In the data rows, the value 128 means zero.
Some points:
[179 154 105 136 129 139  91 154 109 123 146 103  88 105 108 114 111 143
 124 125 133 113 113 139 167 116  80 181 125 151 125 114 118 126 126 125
 181 112 155 144 126 113 145 105 146 120 145 136 106  82 124 133 149 147
 114 137 178  64 115]
[174 119  85 112  99  90 142  92 145 148 138 125 153 103  91 150 152 140
 136 144 146 120 123 128 108 118 154  73 161 152 159 113 142 127 138 135
 111 153 141 109 114 120  73 143 127 156 130 112 131 105 124 147 142 149
 127 139 148  99  90]
[187  94 111 148 179 166  89 139 119  92  76 141 125 181  94 164 111 162
 116 179 138  72 140 175 137 161 130 148 166 143 134 115 141 137 130 130
 111 136 111 114 142 142 124 158 129 132  97 139 161 119 162 101  88 112
 156 113  94 133  97]
[135  95 145 108 118 116 140 157  99 144 146 118 115 152 157 142 140 131
 129 172 129 125 169 148  88 130 112 107 146 120  86 110 110 132 122 142
 155 131 141 160  97 136 166 121 121 132 147 128 104  63 118 141 144 163
 108 151 128 166 163]
[141 107 172  92 139  89 131 128  88  83 153 130 112  79 138 141 112 135
 122 140 150 107  99 142 103 133 130 118 138 154 149 136 117 118 128 125
 157 138 117 154 123  95 137 100 131 130 136  92 153 165 118 136 169  81
 106 138 145 169 147]
[149 125 132 100 200 145 190 130 106 128 122 125 120 115 144 154 115 118
 134 112 128 157 107 109 164 126 104  85 157  90 102 168 145 160 132 130
 145 108 133  95 128 125  83  91 100 153 174 187 138 115 141 109 104 129
 141 112 127 140 150]
[162 135 126  93 115 133  51 108 123 159 154  99  91  96 161 104 142 130
 131 114 127 135 105 115 155 103 163 140 103 127 126  91 112 165 118 133
 132 115 148 107 163 152 129 150  92 151 111 138 127 141 174 102  83 135
 151 120 119 167 148]
[113 103 100 125 128 123 159 149 117 127  93 110  94 158 103 124  99 119
 139 121 112 167 116  97 100 107 113 133 110 140  67 128 118  88 138 127
 100 142 152 150 132 105 150 120 116 108 105 115 155 182 151 116 107 136
 138 127 150 117  94]
[100 156 127 134 144 129  89 112 156 107 103 147 148 195 151 140 133 119
 133 115 142 132 122 116 127 119  85 123 113 129 141 148 141  95 135 129
 116 148 148 120 142  33 148 150  94 190 159  60 115 110 145 109 106 124
 146 124 138 130 137]
[ 97 155 135 165 120  63 100 119 145 115 124 149 159 121 131 143 100 126
 128 125 118 142 162 128 116  92 131 114  83  85  99 143 105 120 124 126
 214 105 128 166 173 155  80 155 119 134 106 129 152 102 143 114 116 126
 140 117  86 103  81]
[166  94 122 146 135 106  83 133 172  74  92 135 158 152 141 137 139 100
 139  86 118 177 132  85 141 146 112 164 149 152 132 117 139 128 131 127
 110 137 128 113 136 169 115  75  65 126 111 170  96 131  88 162 180 132
  93 151  92 143 102]
[140 155 111 126 148 156  77  98 104 152 150 134 139  88  81 157 120  97
 139  91 104 183 139  85 123 143 143 105 150 146 108 142 136 169 117 133
 134 122 117 125 124 101 179 184 171 109  88  88 119 110  87 145 153 122
 100 138 115 159 159]
[112 112 132 136  65 106 116 174 108 143 169 159 159 131  83 196 107 125
 126 113 130 146 136 125 154 120 123 135 101 121 157 118 151  86 139 126
 112 140 131 120 100 111 177 116 135 126 159 171 131 160 143 115  93 129
 159 112 102 133 121]
[158 138 178  94  87 165 160 122 149 125 119 130 135 151 145  91 122 106
 128 102  95 126 151 112 155 141 155 149 125 165 108 114 168 119 108 120
 158 197 129 164 149 141  72 151 139 129 124 142 137 118 146 115  97 107
 148 117 144 149 160]
[120 125  68 100 165 147 143 179 143 159 158 131 157  99 117 107 141 131
 137 128 110  92 170 143 147 128 142 166 122  90 135 130 151 122 134 131
 102 144 103 112 168 140 118 138 114 137 120  97 136 150 125 138 164 120
 109 150 137 130 119]
[103 150 162 112 137 155 146 132 176 166 145 149 168 108 162 120 111 135
 122 136 124 107 128 140 112 156 187 102 164 166 121 138 123 140 126 136
 185 118 157 123 101 116 198 100 109 114 135 137 116 141 123 129 129 124
 122 145 151  71  81]
[ 87 104 122 133 153 115 162 103 125  96 119  98 112 116 110 124 129 112
 131 118 128 128  88 108 129 126 142 145 116  92 123  99 137  79 138 123
 127 143  81 133 109 127 178 112 120 128 103 110 100  79 149 108 105 113
 158 104 112 101 120]
[ 72  79 168 138 134  77 110 134 120 167 102 124 103 158 118 118  96 146
 140 130 142 123 150 122 163 142 154 143 119 121 196 128 119 149 124 135
  92 134 108 121 136 134 103 158 145 150 140 152 100 115 102 142 151 118
  97 137 166 104 122]
[100 117 110  99 110 140  89 110 133 118 120 148 156 107 111  97 119 139
 121 145 103 121 112 144  96 119 119  59 171 149 127 111 139 112 135 120
  77 130 113 132 176 149 120 134 156 144 169 159 100 135 120 137 148 136
 110 121 120  92 125]
[119 124  83 117 118 176  88  71  88 141 140 122 103 154 126 120 148 125
 130 148 131 120 133 147 140 121 118 179 128  99 134  94 121 131 120 127
 187 107 130 146  82 103 115 103 122 123 148 140 123 173  96 150 149 109
 114 130 152  97 110]
[101  89 130 111 154 171 130 135 148 101 162 141 149  92 140 134 132 147
 105 130 169 134 126 155 141 128 158 166 106 136  84 119 121 129 121 126
  64 129 147 130 129 110  76 143 135 131 107 122 140 116  94 141 140 171
 108 131 124 104 131]
[137 130 124 147 113 132 147 148 129 157 121 125 100  96 132 119  93 135
 113 143  83  86 102 129  96 141 131 117 146 121 166 130 107 111 118 142
 156 118 119 137 118  71 105 108 107 104 127 120 106 118 101 146 133 155
 110 132  87 173 163]
[159 112  81 140 210 119 102 129 140 119 129 131 141 140 130 124 139 118
 130 105 114 146 119 114  39 123 167 127  72 147 159 134 127 150 121 131
 141 114 133 125  98 176  98 102 184  98 168 141 127 127 156 106  95 125
 154 115 157 150 167]
[ 61 117 116 158 107 117 159 137 110 100 149 122 137 153  92 106 139 117
 124 113 126 130  82 128 139 138 122 113 158 145 128 138 128 196 109 129
 147  97 155 124 153 172 118 151 107 147 108 118 163 126 146 126 119 120
 154 121 132 144 164]
[164  97 106 155 149 155 156 116 121 184 158 150 157 111 174 103 128 124
 123 151 154 114 117 138 138 109  92 138 101 140 127 144 129 119 135 122
  98 150 124 131 147 168 133 160 117 125  99 144  99 124 103 146 149  91
 121 124 119 109 123]
[139 219 168 106  98 160 147 134 116 138 128 141 142 132  95 172 133 138
 124 142 145 110 104 139  67 134 127 122  94  96 119 147 141 129 126 130
  85 145  93 107 141 184 104 134  94 127  97 136 113 122 107 136 144 134
 107 141 177 105 128]
[167 162 152  84 113 154 164 129 161 113 105 140 174 145 119 125 139 122
 131 113 127 132 118 115 150 114  93 136 111 101 156 133  57 202 100 134
 106 111  87 185 107 100 154 110 152 113 159 108 134 144 146 117 106 129
 141 121  92 110  92]
[142 144 152 105 103 158 161 146 125  68 102 103  89 155 179 111 133 138
 130 131 128 113 123 134 108  99 151 107  85 106 147 129 168 106 156 119
 149  83 167  56 119 129 158 176 176 123 112 102 111 141 103 154 158 131
 103 135  89 124  94]
[107 152 129 162 110 116 140 126 123 121 144 101  77 123 177  92 103 118
 131 143 130 176 167 131 104 115 115 141 120 136 141 124 161 172 121 133
  60 140  79  98 120  88 147  96 120 107 121 142 173 107 151 117 112 115
 154 121 115 121 105]
[116 187 115 120 131 109 136 146 115 133 118 121 105 148  99  96 129 145
 128 157 166 124 134 155 155 124 180 101 135 163  84 150 105 115 122 112
 144 126 123 139 101 128 144  96 133 122 142 139  96 133 110 143 155 122
 124 131 104 178 155]
[110 107 156 150  67 110  97 145 116 174  90 154 154 111 109 116 181 117
 130 116 124 126 108 119 136 138 114 144 127 100 103 151 137 101 147 118
 100 123 162 109  85 112 129  93 151 109 149 114 172  86 154 116 113  96
 141 112 116 128 116]
[125 136 128 184 130  46 122  99 128 151 117 128 118 143 166 151 120 125
 111 141 104  94  99 147 167 162 110 150 131 120  86 125 144 142 124 131
  93 139 120 113 141 145 111 145 167 131 156 115 109 177 105 140 145 159
 112 141 145 123 119]
[159 114 175 185 140 130 153 112 132 146 134 104 115 126  88 109 155 147
 121 117 142 107 165 145 119 129 146  91 119 124 137 107 120 120 141 110
 145 107 131 149 148  98 162 104 108 127 144 124 146 155 102 141 150 152
 109 125 139 155 169]
[ 78 139 136 123 153 115 145  94 105 105 143 114  91 137 112 128 176 127
 125 106 114 120 160 119 130 110  89 135 132 135 160 152 121  88 139 135
 111 166 158 130 113 152 140 113 122  84 113 122 141 137 147 107  98 142
 134 133  87 107 116]
[ 97  83 116 166  94 133 136 156 156 101 134 114 121  93 147 151 155 126
 140 126 137 131 155 113 138 130  93  93 162 127 114 159 113 153 114 123
 158 107  88 117 127 138  99 158 137 125  95 129 107 169 154 104  95 119
 148 124 173 151 152]
[132 180 131  99 114 149 156 114 156 131 108 142 144 135 177 127 109 126
 136 129 139 172 136 119 156 170 127 158 159 119 166 108  95  73 148 133
 146  92 150 150 145 169 123 152 146 144 106 133 174 131 148 118 122 136
 149 114 146 160 171]
These points spread out most along one direction. Take the direction at right angles to it along which they spread out most. Go by this last direction. How many in every 100 of the points above lie lower along it than each point below? Answers are rounded to whole numbers. More than half of the points above lie lower than the first one.
[120 125  68 100 165 147 143 179 143 159 158 131 157  99 117 107 141 131
 137 128 110  92 170 143 147 128 142 166 122  90 135 130 151 122 134 131
 102 144 103 112 168 140 118 138 114 137 120  97 136 150 125 138 164 120
 109 150 137 130 119] 11
[125 136 128 184 130  46 122  99 128 151 117 128 118 143 166 151 120 125
 111 141 104  94  99 147 167 162 110 150 131 120  86 125 144 142 124 131
  93 139 120 113 141 145 111 145 167 131 156 115 109 177 105 140 145 159
 112 141 145 123 119] 17
[140 155 111 126 148 156  77  98 104 152 150 134 139  88  81 157 120  97
 139  91 104 183 139  85 123 143 143 105 150 146 108 142 136 169 117 133
 134 122 117 125 124 101 179 184 171 109  88  88 119 110  87 145 153 122
 100 138 115 159 159] 75
[113 103 100 125 128 123 159 149 117 127  93 110  94 158 103 124  99 119
 139 121 112 167 116  97 100 107 113 133 110 140  67 128 118  88 138 127
 100 142 152 150 132 105 150 120 116 108 105 115 155 182 151 116 107 136
 138 127 150 117  94] 61
[116 187 115 120 131 109 136 146 115 133 118 121 105 148  99  96 129 145
 128 157 166 124 134 155 155 124 180 101 135 163  84 150 105 115 122 112
 144 126 123 139 101 128 144  96 133 122 142 139  96 133 110 143 155 122
 124 131 104 178 155] 92
[174 119  85 112  99  90 142  92 145 148 138 125 153 103  91 150 152 140
 136 144 146 120 123 128 108 118 154  73 161 152 159 113 142 127 138 135
 111 153 141 109 114 120  73 143 127 156 130 112 131 105 124 147 142 149
 127 139 148  99  90] 22
[137 130 124 147 113 132 147 148 129 157 121 125 100  96 132 119  93 135
 113 143  83  86 102 129  96 141 131 117 146 121 166 130 107 111 118 142
 156 118 119 137 118  71 105 108 107 104 127 120 106 118 101 146 133 155
 110 132  87 173 163] 89
[ 97 155 135 165 120  63 100 119 145 115 124 149 159 121 131 143 100 126
 128 125 118 142 162 128 116  92 131 114  83  85  99 143 105 120 124 126
 214 105 128 166 173 155  80 155 119 134 106 129 152 102 143 114 116 126
 140 117  86 103  81] 28
[103 150 162 112 137 155 146 132 176 166 145 149 168 108 162 120 111 135
 122 136 124 107 128 140 112 156 187 102 164 166 121 138 123 140 126 136
 185 118 157 123 101 116 198 100 109 114 135 137 116 141 123 129 129 124
 122 145 151  71  81] 83
[ 97  83 116 166  94 133 136 156 156 101 134 114 121  93 147 151 155 126
 140 126 137 131 155 113 138 130  93  93 162 127 114 159 113 153 114 123
 158 107  88 117 127 138  99 158 137 125  95 129 107 169 154 104  95 119
 148 124 173 151 152] 33
[101  89 130 111 154 171 130 135 148 101 162 141 149  92 140 134 132 147
 105 130 169 134 126 155 141 128 158 166 106 136  84 119 121 129 121 126
  64 129 147 130 129 110  76 143 135 131 107 122 140 116  94 141 140 171
 108 131 124 104 131] 8
[158 138 178  94  87 165 160 122 149 125 119 130 135 151 145  91 122 106
 128 102  95 126 151 112 155 141 155 149 125 165 108 114 168 119 108 120
 158 197 129 164 149 141  72 151 139 129 124 142 137 118 146 115  97 107
 148 117 144 149 160] 31
